(in the rows, 128 means zero)
Turns in one plane each, and the order they were made in; the first pair answered:
W:
[111 108 168 113 121 123 118  96 131 154 164  96 119 131 155 151 137 108
  98 106 129 113 158 102 115 131 123 194 112 132 121  73  79 157  90] |-> [123 117 128 135 118 123 141  97 139 146 131 115 133 158 137 127 122 112
 144  95 139 149 164  73 111 160 162 188 118 131 131  93  93 174  82]
[129 136 132  94 133 141 138 147 113 195 151 176  75  46 164 122 147 124
  65 106 159 129 142 162 176 107  81 149 133  88  98 100 118 113 153] |-> [152 138 135 117 125 148 172 106 111 192 102 173 139  74 127 126 139 144
 121 102 158 168 163 146 216 163 136 137 160  84 157 100  67 149 149]
[136 119 152 102 120  94 131 134 113 107 113  89 150 127 133 137 146 160
 126 106 110 123 136 141 153 123 119 116 146 101 174 117 110 156 120] |-> [136 133 102 118 123  83 140 155 124  99  99 121 128 143 135 107 129 150
 156  92 122 148 133 110 125 135 134 126 131  97 150 142 160 150 108]
Y:
[147 132  85 140 137 127 119 130 132 146 124 150  93 120 145 124 101 131
 147 105 144 116 126 158 110 130 125 135 130 138  98 139 113 126 107] |-> [155 133  90 145 133 127 137 111 130 147 112 146 119 128 135 132 103 136
 163 107 143 132 135 155 119 146 139 131 137 137 125 134  91 139 104]
[114 104  81 123 175 126  99 152 139 170 139 140  78 131 112  99 102 139
  84 197 129 116 124 121  83  74 119 105 101 143 113 113 123 138 129] |-> [121 114  50 143 170 124 127 132 143 162 108 151 106 157  88  88  91 135
 132 190 143 150 131 100  87 112 154 104 110 135 146 122 127 159 121]
[147 107 151 186  92 141 103 104 115 115 144 133 157  89  83 171 145  99
 179 170 175  93 125 144 162 123  99 123 132 134 165 106 130  82 134] |-> [140 109 142 183  99 134  92 125 118 113 161 140 124  82 100 158 143  93
 165 171 177  85 117 145 141 104  76 125 117 133 134 111 158  66 133]
R:
[105 142 106 134  97 117 140 117 137 121 167 136 124 127 122 139 152  90
 133 150 167 124 132 133  88 115 110 119 136 107 124 102 186 115 131] |-> [141 108 184 130 120 133 107 115 131 124 117 105 145 113 129 145 138 148
  97 141 125 110 138 145 151 107 100 117 145 144 165  99  70 131 135]
[122 136 122 116 139 133 120 140 120 121 164 138 116 124 134 128 125 132
 125 143 110 106 134 133 118 125 115 115 124 125 109 122 150 109 132] |-> [143 126 135 123 149 139 119 137 122 122 122 136 131 132 127 122 113 154
 137 134  92 113 136 125 146 137 129 113 130 143 131 131 108 128 130]
[ 98 144 108 127 138 126 146 133 145 136 155 138 110 120 145 134 149  85
 125 151 143 128 139 141 112 129 132 131 125  98 105 117 179 108 128] |-> [129 114 174 120 157 141 122 132 140 145 108 113 130 112 147 141 139 140
 102 142 105 118 133 147 167 123 125 124 137 133 143 117  79 123 127]
Then:
Each pair is two turns apart.
[129 130 107 132 129 120 129 161 137 131 127 144  98 145 152 108 139 116
 156 126 139 118 124 121 120 130 127 143 137 117 119 134 143 118 120] |-> [132 114 151 124 126 130 123 135 125 138 125 119 126 139 147 136 145 127
 139 129 125 104 129 143 156 127 126 134 153 124 150 118  87 133 130] | Y, Y
[167 121  67 150 130 156 103 119 154 120  69 192 139 106 148 113 107 130
 145 142 108 164 127  97 136 135 146 102 124 146 124 163 153 130 136] |-> [176 104 116 136 141 165  79 125 148 124  65 173 134  90 157 122 108 152
 115 142  88 142 121 116 160 115 125 106 124 161 132 152 110 128 140] | R, R
[137 111 155 135 126 123 106 136 119 137 154 116  76  82 147 145 132 139
  87 123 116 100 111 136 132 107  79 120 113 143 100 113 127 110 136] |-> [150 127  88 159 130 115 139 142 128 126 111 154  86 112 124 100 108 143
 150 109 135 149 117  87 113 151 120 124 117 133 106 147 172 124 118] | W, W
[118 137 144 112 118 130 121 119 124 130 152 120 116 125 139 147 136 110
  99 144 131 102 131 146 115 124 111 122 125 123 105 109 147 126 137] |-> [141 138 113 126 131 121 124 146 136 127 104 143 103 137 133 102 105 138
 135 121 124 134 126 104 116 143 138 129 121 137 103 142 150 134 125] | R, W
[129 121  86 136 118 150  98 141 128 133 103 136 153 150 111 110 128 144
 142 138 165 137 171  84 122 110 168 141 102 126 144 128 110 134 121] |-> [120 124  74 135 112 149 101 144 132 134 114 140 141 152 115 108 131 133
 142 142 172 139 169  83 114 109 165 142 100 123 133 129 126 126 122] | W, Y
[154 114 171 134 141 136 114  97 170 157 169  99 156 169 167 158 139 122
 161 171 160 121 179 152 133 159 114 122  96 156 153 128 104  93  89] |-> [147 121 146 131 145 127 100 124 178 150 183 111 122 162 188 143 132 110
 149 168 168 120 166 139 103 140 101 131  74 159 117 141 144  75  84] | W, W
[103 113 124  93 146 114  63 169 107  92 175 128 109  96 132 127 139 121
 108 137 140  77  91 150 123  80  71 136 114 133  91  86 159  92 138] |-> [152  90 148 103 166 118  58 182 114  95  92 123 129 108 119  99 109 188
 129 111 110  99  95 120 171 101  93 139 127 171 127 109  74 121 126] | R, Y
[153 147 110 140 132 114 130 146 126 110 116 140 116 146 129  83  96 127
 122 125 119 164 144  98 143 129 145 162 117 152 121 160 146 141 126] |-> [148 154 103 142 122 111 146 132 122 114 130 138 131 151 122  89 103 111
 136 127 129 172 148 104 141 136 154 162 120 138 129 151 158 142 128] | R, Y
[135 112 170 121 107 134 140  82 150 150 137 114 167 143 148 141 108 102
  43 168 103 123 139 161 182 107 105 174 152 127 166 116 112 108 123] |-> [113 132 132 124  99 120 153  85 147 146 173 128 153 144 151 137 118  68
  51 168 126 124 142 163 146 104 106 178 145 110 146 112 169  94 119] | R, R
[134 127 136 173 108 116 149 115 129 131 112  99 152 150 123 108  98 154
 138 134 126 101 146 145 139 133 150 152  94 147 174 152 117 125  48] |-> [135 133 121 178 108 111 151 120 135 130 112 104 146 154 120  99  96 147
 148 134 129 107 147 140 126 131 152 158  86 147 167 160 137 127  49] | W, Y
[181 150 141 110 108 175 162 107 120 158 160 132 168 129 137 109 154 130
 178 125 129 137 145 130 185 160 157 110 137  94 150  73  98 160  97] |-> [159 155 111  97 123 161 130 160 125 157 197 155  88 106 170  81 153 111
 144 126 141 110 117 125 133 114 116 125 103  96  76  89 174 117  95] | Y, Y
[151 118 149 139 132 128 130 163 129 137  85 130 120 128 135  99 105 180
 125 123 109 138 129 124 158 119 140 146 142 158 150 142  89 138 113] |-> [127 118 161 117 128 130 114 164 121 143 130 120  95 102 159 117 124 154
  88 138 111 105 119 150 140  86 101 148 133 151 123 126 110 113 120] | R, R
[100 130 124 115 108 121 132 114 114 125 178 135 135 125 136 148 147  99
 114 135 139 111 140 136 122 133 117 130 132  99 115 114 151 112 125] |-> [133 129  91 133 124 118 134 140 128 116 111 160 129 143 124  98 111 134
 147 113 127 146 132  89 127 157 145 139 132 118 125 151 136 126 108] | R, W
[138 137 145 143 159 118 144 155 107 126 120 125 108 115 147 154 139 193
  96 145  69 112 131 135 125 127 101 109 127 139 131 137 119 119 105] |-> [118 150 125 140 154 113 149 165 111 127 147 128  97 110 153 159 145 168
  98 147  82 108 131 133  99 121  97 110 124 125 113 134 163 108 105] | R, R
[113 103 137 100 136 133  75 145 118 127 161 118  77 104 159 142 132 137
  58 131 117  85 120 149 137  75  87 144 114 167  82 107 123  86 149] |-> [ 99 141  54 124 119 118 121 137 129 116 171 152  82 134 141 118 132  97
 115 129 151 131 130 117  87 114 127 143 115 135  69 127 210  87 140] | R, R
[137 118 189 104 191 107  86 142  71 180 222 128  84 118 150 138 124 132
 149  92 139  43 131  96 133  90 102 139 111 144  97 137 127  88 109] |-> [132 142 126 119 178  96 121 142  78 174 225 155  87 137 135 122 119 102
 193  90 167  78 137  70 103 116 133 140 106 122  93 152 191  90 104] | R, R
[135 141 100 146 147 110 162 141 153 147 103 154 107 175 114 103 112 110
 174 121 149 164  98  85  93 142 130 127 134 118 122 182 161 139 106] |-> [131 107 202 110 153 131 117 128 132 161 133 100 109 139 137 153 136 136
  93 138 117  98  96 146 136  90  75 117 140 141 136 141  71 128 122] | Y, Y
